Each path below is one point turned by a fixed rotation once a step. After each direction that follows a path, write how fast that rotation turns it, in deg/step (0 if it stays still).
Each turn is a multiple of 5 degrees from 10 to 175, or 0.
Each row of a path follows its step; steps can be skipped.

step 3: [ 31 -26 -13 -18 -23   2  11 -21   8 -19   9   3  53   3 -14  12 -41  15
 -34 -14 -24  12  -9   4 -46  35  14 -12  37  47 -10  -5  13   5 -25 -22
 -26  21   0  -1 -35 -16  53 -39  20   8 -16   1  14   1   5 -31]
step 10: [ -4  -6 -23 -25 -23  -9  12 -15  59 -19   5 -39  -9 -18 -49  16 -27  16
 -20  -8  23 -14  -5  25  -8 -28  21  50   1  20  31  49   0  13  -8   1
 -20  15  -1  12 -11  34  31 -12  23 -13  14  -2 -40  -9 -32 -16]
step 11: [ 20  -5  37  -2  -1  -7 -22 -26 -24  34  -8 -27   0  -7 -20  10  27  23
   9 -12 -19  46  -6   9  14   1  29   4 -29  40 -23  20  43 -11 -13  46
 -33  22  24  13   3  11  10  39  40  24  18 -13   8 -31 -39  -1]
step 16: [ 20  20 -16  37   9  12 -33  37 -48  -2  -7 -28   6   6   7  -6  19  35
  21 -13 -21  24  -1 -12  -8 -28 -29  36  -3 -12  -9  14  27  25 -37  24
  17 -44  13  12  16  -8  17  51   1  16 -17 -24 -24  14 -25  31]
step 18: [ -8 -24  10   8 -24  -7 -23   8  11  47 -65  -1   0   6 -11  -9  -2 -34
  41  -3 -23 -14 -13   3   1  37   4  12  13  34 -10   5   2 -33 -16   4
  -8   3  -2  12  10  15  10 -46  20  28  76 -28   4  24 -16  11]
step 22: [-17 -29 -16 -23 -22 -11 -14 -24   8  -3   0  -7   9   4 -27   5  21  49
 -24   1  25  36  23  -8  -7   0  21  21  -9  -8 -37  16  27   5 -15  23
 -17  36 -15  26  18 -23 -16  -5  34 -51  51  -8  14 -34  -1 -50]
step 23: [ 31 -37 -33  33 -12  10 -22 -20 -24  55 -21  44  -4   4 -24  -3  21   0
  52   7 -19  28  23  27 -48  18  -9  -2  28 -15 -23 -11  39 -13 -16  36
  -1  21  -7 -10  13   4  13  22 -12  -9   1 -16  23  -2   1  23]
Directions:
[ -2  19  11  -8 -13 -10   1   5  -6  11   0   5  -7  -5   3   4  -4   4
  -8   2 -10  -1  -4   3   0  -2  -4  -2   5  -7  -5   6  -4   7   0   1
  -9  13   7  -7  -7  10   6  -3   6  -6   4  -3  -4   4   3   0]  40
[  6   4   1   5   0  -9   2 -10   2  -2  13   0   9  -3   3   1  -7  -9
   9   8 -11   2  -6  -1  -2   3  -6 -16  -3   0  -2  -2  -7  -5   0   6
  -5   7   2  12   8   0  -5  -4  -9   0   1  -7  -6 -14  -8   8]  120
[ -3  -4   2  -1 -10  -2  -8   0   2   2 -14   3   1   9  -9  -8   3  -2
  -5   9  -6  -1   5   2  -3  11   7 -15   5  -5   0   3  -9  -7 -12 -13
   8   6   3  -4   8  -9   0   9  -2   0  -6  -5  -3   3  -2  -8]  70
[ -2   5  -2   7   2   4   5   3   4   0   2   4  -5   2  -8  -2   6  -5
  -2 -12  -6  -3   8  -6  -8   3   4  -6 -10  -1   8   7  11  10  -5   4
  -1  -5   8  16  -9  -3   6  -6  -2 -16  -6 -13   2   1  -6  -7]  60
[ -2   2   2   9  -2  -5   2  -8  -6  -4 -10  -8   1  13  -1  -4  -2  -6
  -1   7   2   2  -3   0   5 -18  -1  10 -10  -5   1   6   5  -2   0  -8
  -3   1  13   3 -12   0   3   8  -2   0  -3   4  -9 -16   6  -2]  70
[ -2  -5  15   0  -2   4   2   1   1  -3   6   4   2  -9   2  -4  -6   6
   2  -2   9  13  -6  11   3   4   5  -8  -5   0  11 -15  -7   4   4  -9
   1  -5   7  -2  -6   4  18  -3   0   1 -10   2   0  -6  -4  -5]  10
[  5  -7   4   1  -3   6 -10 -11 -12   1  -1   5  -3 -14   4 -14   2  -5
  -7  -6  -9  -3   7   2  -1   3  -9   3  -3  -7  -1  -4  14   2   4   1
   4   9   0  10   6  -1  -1   0  12   5  -8  12  -4   0   1   1]  95

step 5: [ 71 -51  -2  22  -1  25 -27 -13  22   3  -9  23 -30  15 -23 -55   0  12
   5  -3 -14  22   4  19  11   0 -21  19 -12   1  -9  -2 -25  29 -34   5
  19 -12  -3  42 -30  45  15  27  34  -3  -7  -5   2  -5  49  17]
step 10: [  0  14  18   7 -43   3   0 -10   4   7   0  33 -30  20  36  13 -24  48
 -11  15   7 -32   4 -22 -17  -3  -8 -23  36  26  24 -28 -13  33  34  40
  -2  12 -25  -1  39  13  21 -35  33  15  42 -11  16 -30 -36  29]
step 15: [-18   9  16  13  50  36 -43  33 -27 -11  36   1  35 -10 -10  11 -16  14
 -33 -28 -13 -42  -9 -17 -24  30  19  22 -33   7 -13  11 -10  -8  12  28
  -6   3 -13   0 -28  16 -34  26  -7   2 -20  54  10  -8 -55 -16]
step 17: [-10 -50  32   2  -7  26  22   3  41   9  10  -3  39 -23 -33  32 -24  13
 -13  20  36 -42 -71 -20   9  26  12  13  19   3  11  18   7  33 -29  13
   7   6  23 -12 -18 -23   0  -4  12  21  -8  25   9  16  41  32]
step 19: [ 14 -28   1  22 -34  10  20 -44 -35 -36  15 -14  20 -16  -3   9 -14   5
  11  40  11  54  11 -21  12  24   0 -29  22   7  41   4  31  29  19 -27
  20   0 -16  37 -21  -9 -44   5  12   0 -17   9 -13  44  18 -40]
step 20: [-21 -69  47  -2  35 -20  -9 -22 -23  -8  -7 -27  20  12   0  -5   0 -22
  41   5  27   6 -10  33  14 -20   8  22  -5 -54  42 -19   6  12 -12  -9
  -9  -5  19 -30  -4  16 -11  -8  31 -22 -22 -30  42   3 -17  28]
step 21: [  1   0  27 -47  14  -1  -7  -4  -4   4   4   5 -14 -37  12   8 -40  32
  38 -22   2  36  -2  30 -13  49 -18 -53 -27   1  -9   4  12  35  15   3
 -51  10  13  39  -9  17   0 -13  -8  -1  -8 -45  -9 -27 -39 -29]
Directions:
[ -6   1  -1  -9  -5  -5   4   9 -12 -16   1   5   3  -5 -12  -2   4  -5
   2  -5   8   9  -4  17  -5   6  -4  11   1   3  -3   6  12   0   0  -4
   0  -1   4  -9   5  -6   1 -10   2   2   4  -3   0  -5   5 -10]  10
[ -6   3  -9   8   1  16  -3  -2  -5   3   0  -1   8   1  -7  -7  -2   4
  -5  -1  11  -1   6  -1  -4  -4   0   0  -5  -5 -24   6  -1  13 -10   6
   6   1   3  -7   1   5   5   5  -3  -1   0   7  -5   8   8   1]  35
[-11  -5   5   1  -1  -4  -5  -8  -5 -14  -6  -3   0  -3  -5  -3  -2  -2
 -14  -6  -3   2   1   8   0   0   3  -5 -10  -3   0 -10   1   4   4   9
   1  11 -20   1  -7   6   1   5  -4   2   3 -10   8   3  -9   6]  65
[ 10   6   5   2  -3   2   2   3  -1   2  -1   3   5  -3  -2  -7  -8   3
  -5 -13  -5  -5   9  -4  19   8   3  12  -6  -6   7  -7   5   7   4  -1
  -4  -2   9 -12   4   1   2 -11  -7  -5   1   7  10   4  -7   7]  135
[ -4   3  -3   5   9   5   4  -8  -7  10  -8  -8  -9  -4   5   4  -9  -1
  -7   0   0   5 -14  -2  -5  -9   0   7  -7  -7   5  -8   0   5   9  -1
   1  -8  -7  -2  13  -3  -5  -9   4   3   6   3   6   1  14  -9]  110
[  1  -9  -7 -11  12   1   2   5  -3  -6  -4   3   5   0  11   6  -8  -2
  -4  -4  -1  -1   3  -3  -3  -5   6  -7  -4   4  -3  -6 -11   7   1   5
   0   1   6  -5  -2  -6   9  -7  -4  -2  -1   4 -11  -8 -16 -18]  125

step 2: [-34   5  21  -2  13  33 -51  18  12  39  15 -15  -8  -3 -19 -26  17 -12
 -15  44  -1   8   6  36  -2   4 -25 -15 -24 -51  -6  57  22  26  -4 -25
   3   5 -30  26   6  12   1  27  -5  -4   8 -11 -19   9   6 -27]
step 6: [-26   6  -3  26  -7  29  -6  25  25  17  19   2  50  -2 -22  28  -6  36
  -8  26 -32   1  -7  -3 -20  46  19  39   4   5 -31  35  -9  51   4 -27
  -5  17  12  37 -10 -13   2 -13  18  21   4   6  -7  -7   0 -23]
step 8: [-40  20  12   0 -43 -17 -54   7   8 -15   9 -19  19 -21 -15   7  -9   2
  18  33 -13   7  -3  15   9  18  19  29  30  20  10  44  -8  22  -4 -44
 -13   4 -22   4 -33  27 -35 -30 -16   0  14   5  18 -13 -12 -30]
step 10: [-24  -8  -6  -2  -7 -24 -22  36  11  19  15 -17   5  12  -5  -4 -16 -16
  17  15 -21  22 -19  24  35  13  13  32  -9  12 -10  22 -26  24  11  -5
 -23 -17 -42  37 -12  33  -2  18  14  11 -21  -2  65  51   9 -22]
step 16: [-51   1   0  34  16  41  -2 -22  39  18   7 -24 -10   8  -8  12  10  23
  17  43  -5  11  -5  11   7  15 -26  37  22  -9 -20  13  -7  10 -18  -4
  -1 -38  -5  17 -43  20  39 -37  -4  -8 -21  -9 -11  34  11 -12]
step 18: [-30  29  19  11   8  26 -15  -2  18  34  -8 -33 -22 -27  -5   7 -10   0
  -6  48  -9   0 -13  56   9  31   7  14 -19 -30  13  35  24  32  25 -35
  16  19 -25  22 -21  34  21  -3  -3  -3   0  -3  -8 -13  23  20]
step 19: [ 24 -12  19   7 -33  36 -39  -6 -12  13  13 -25 -18 -21   5  -6 -45  22
   8  50 -27  13   0  25  24   7   3  -2  -5 -12 -12  25  -8  20  -3 -47
  -6   6  12  -4  -1  37 -23 -15 -26 -21  24   1  -3 -20 -15 -49]
Directions:
[  9   5  -2   8  -3   5  -7   4 -17   1  -7  -4  -1  -4  -2   1   0  -2
   6 -12   7   2  -4   2   5   3  -1   8   4   1  -4  12   3   3  10 -10
   6  -5  -7  -7 -12  -8   9  -7   0  -8 -14   1   2   0  -9   4]  40
[ -8  -7  -5  -1 -15   7  11   5   6   4   8  -5  11  -3   4   7  -6   0
   7 -10   8   1  19  -1  -9  -5  -6   3   3   4   0   0   8   1   3  -3
   2   5   9   1   0  -2   0   4 -10   8  -7  10  -2   2  -4   2]  45
[  4   1   3   5 -10  -3  -7   2   5  -4   0   6  -9  -1   5 -15  -2  -2
   1   3   8   0   9   6   1   7  -7  -1  -3   9   7   6  10  -4  -2 -14
   5   7 -10  -3   9  -4  -5  -3   2  10  10  -7  -8 -14  -5  -3]  65
[  4  -1   3  10  -3   6   4   1  -7   8  -2   7   2   0 -13   0  -4 -10
  -9  -6   3   8   1  -2 -10  -6  -6  -2  -4   8  -6   9   1   8 -12   1
  -4   0   3 -14  -1   8  -9   5   6  -6  11   4   5   0   6 -12]  175
[ -3   2   2   9  -3   1   1  -6   5  -6 -17   7   1 -11  -4  -5 -16   3
  -5   2  -9   5   5  -2 -10   4   9  10   1   4   8  -9   3  -5   8  -4
  -3  -5   1  10 -11   7   8  -1   0  -6   6   8   1  -5  -1   0]  35

step 8: [ 25   9  13  27  18 -12   9   1  32  42 -24 -11  -9   5 -35  24 -37  25
  -3   6 -51 -38  15  13   8  10  13  72  15 -14  20  -3 -13  21  -8  -6
 -46  -3 -25 -10 -20  43 -33  -1  31 -13 -13  22   4   1  28 -22]
step 9: [  7  11  11 -27   4 -17  31  43 -35 -17   0 -44 -42   6  14  34   1  29
  -7  30  38 -26  27   8 -28 -15   1  15 -14 -28  -1  20  12  -7 -49 -12
   9  49 -33 -14 -22 -37  -3   5   2  15 -34  45  -9  -9   6  15]
step 12: [-30 -14 -10  -7 -32  -1 -23  -5 -42  -9  20 -10 -20  15  30 -10  33 -50
   2 -23 -13  28  16  34 -54 -11 -27 -19 -37 -23  -9  31  23   4 -26 -13
   3 -39  16  -5 -19  31  -6  36 -38   4   4  36  21  10 -13   5]
step 13: [  2   0 -27  10 -28  46 -10   3  41   6  29  -5  23  29 -17 -21  34 -35
  -9  -8  15 -19  19 -14  -1  19  32 -12 -12 -28  -6  -3  -6 -16 -30 -27
  -2  -8  22   5  63  17  24  33  16 -36  32 -54 -17  38   8   7]
step 15: [  7  22   8  20  -7  -8 -13  26  21 -19  -6  -7 -27  -3  50 -12 -21  -8
   5   3  18  51  23  39  12   2  -2 -15  10  11 -13  -7  36   6 -11  35
 -55   5 -10  15  42 -30 -27  18 -50  -2  15 -31 -22 -40 -42  27]
step 16: [ -5  15 -21  19 -25 -14  -9   0 -31 -17  27  13 -11 -24 -39   5 -32 -28
   7 -14 -20 -19 -10  -8  29 -11   3 -21  37   3  18 -30 -12 -68  61 -11
 -10  23  -3 -16  10 -47  -5   6   4 -21  14 -56 -12 -17  12 -21]
step 22: [ -1  11  13 -22 -20   0  22 -18  48  22 -11  29  12  34  27  30  -2 -20
   2  12  15 -18 -28 -26 -37 -11   9  39  49  -3  13  21  33 -32  39 -15
  41  15  58  -4  10 -20  -5 -19  -9   0   7  12  25  41  14   4]
Directions:
[  3  -5  10 -10   2  -7   6  -3  -4 -12  -4  -5  -1   4 -10   3  -3  -5
   1  -6   1   1 -15  -7   8  -1  -1  -5  -7   6   3   8  -7  -4 -10  -4
  -3   1  16 -14  -2   9  -2   0  -8   0   9  -2  -3  -9  -1   4]  55
[  0  14   6   6   7  -9 -15   5  -2   2  -1  -6  10  -7   3  10  -8   5
  -5  -3   0   1  -2   2  -2   5  -3   3  -3   1  -4  10   3  -5  -7   3
  -1  -8  -6  12   8  12   3  -6 -10  11   1   5   4  -9   9  -3]  115
[ -1  17   4   4  -1  14   3   8  -2   6  -3   7 -11  -1  -3   0  -7   7
   7  -9   4  -9  -4  -6  -1   4  -2  -8  -4  -3   3   3   4   2  10  -6
   5  -5  -3  -9  -1   2  -3  -8  -4  -1   7  11 -15   9   3  -3]  135
[ -3   0   1  13   5  -4  14  -5   2  -7   2  -4   1   5  -6   1  -6   5
   3   0  -6  11   1   9   3  -1   3  -2  -2  -8 -12   3  12   8   5 -11
   2   1  -5  -3  -9   0  12  -1   3   8   6   3   6  -2   2  18]  125
[  8   4 -16  -1  -3  -4   1  -7 -11   6  -5   2  -3   7  -8  12  -3   0
   3  -1   6  10   0   3   7   6  -1 -11   6  -8  -2   6  -7   7   8  14
   4  -5   4  -1  12  -3  -6  -7   9   7   2  -6   1  -5  -7   0]  25
